(in the rows, 128 means zero)
Each path below is one point turned by a fixed rotation once a step. After each direction that follows a path, write how fast that rotation turns it, in deg/step (0 if it stays still).
Each turn is a multiple of 5 degrees from 10 to 175, or 0.
Each row of a path follows its step; steps can be skipped.
path 1
step 0: [110 127 127 134 115 144 124 127 138 140 132 131 134 132 142 126 124 125
 122 139 126 124 135 115 123 137 129 111 122 131 129 143 144 118 141 119
 129 127 137 129 121 125 122 119 132 148 138 135 129 139 126 110 133 132
 132 123 134]
step 1: [144 127 135 130 130 134 139 134 136 127 125 126 126 112 129 119 133 114
 134 126 135 127 119 125 118 125 138 134 144 132 123 125 124 125 126 104
 140 139 116 125 125 139 140 137 133 138 134 128 123 113 129 125 133 143
 142 133 114]
step 2: [118 118 117 119 129 116 106 116 124 142 129 114 126 127 123 122 131 115
 132 146 138 133 119 130 124 112 128 134 114 126 140 129 124 145 135 133
 134 137 139 123 130 117 134 131 125 137 116 134 121 129 127 133 130 128
 126 137 125]
step 3: [125 132 116 130 125 127 141 120 140 119 128 130 142 130 127 122 127 127
 118 135 123 118 127 145 128 136 133 124 128 122 116 123 143 125 137 129
 138 131 128 119 126 138 132 126 128 130 130 133 129 138 156 120 134 137
  99 132 130]
step 4: [125 131 134 128 146 141 130 136 126 124 115 142 136 126 119 138 126 121
 133 124 136 138 131 115 122 125 128 115 134 136 142 133 140 132 147 128
 141 135 117 123 116 120 121 129 134 122 132 139 118 134 119 131 116 147
 134 131 128]
step 5: [138 136 119 127 130 119 113 131 132 127 138 138 118 110 122 126 135 113
 131 130 131 129 133 118 130 132 127 139 134 132 141 134 122 132 132 120
 118 118 135 121 140 124 129 143 148 137 123 126 148 131 140 118 135 128
 123 139 114]
step 6: [125 127 118 124 118 113 136 124 134 140 133 126 134 128 135 149 123 126
 121 120 126 115 130 120 125 128 117 141 121 140 134 116 130 127 131 135
 137 124 125 136 120 129 133 126 116 133 108 135 105 127 137 124 142 143
 124 128 128]
step 7: [123 140 128 126 121 136 125 135 149 109 111 117 123 135 122 129 114 136
 121 129 133 110 118 127 143 134 133 119 146 125 126 133 122 137 134 126
 136 138 131 112 132 118 121 137 133 130 119 132 124 138 122 130 127 133
 127 130 130]
step 8: [119 134 146 120 131 134 131 128 125 142 129 134 143 139 124 126 129 111
 117 124 137 134 125 124 139 122 127 137 123 132 131 133 124 125 140 124
 124 129 135 141 129 119 141 143 137 117 141 112 134 144 140 122 129 140
 137 129 122]
step 9: [116 131 111 129 126 133 122 134 131 138 147 120 122 118 124 137 137 117
 126 122 121 130 123 126 121 136 117 121 146 111 129 124 136 123 129 136
 124 129 124 129 131 137 138 154 128 130 121 141 128 117 129 140 135 136
 128 118 124]
Speeds:
[128 131 132 128 128 129 123 129 124 128 127 129 129 126 128 127 126 130
 130 130 127 128 126 126 128 123 132 129 129 128 129 133 126 131 132 131
 126 127 127 126 131 129 129 130 125 129 127 125 127 129 129 126 130 124
 126 130 130] => 130
[125 129 131 128 123 125 126 125 129 127 126 129 125 127 126 128 130 128
 128 126 133 131 130 129 129 128 124 128 125 128 127 129 130 130 126 133
 128 125 131 128 131 128 133 127 131 130 132 126 128 128 128 126 126 130
 128 131 128] => 125
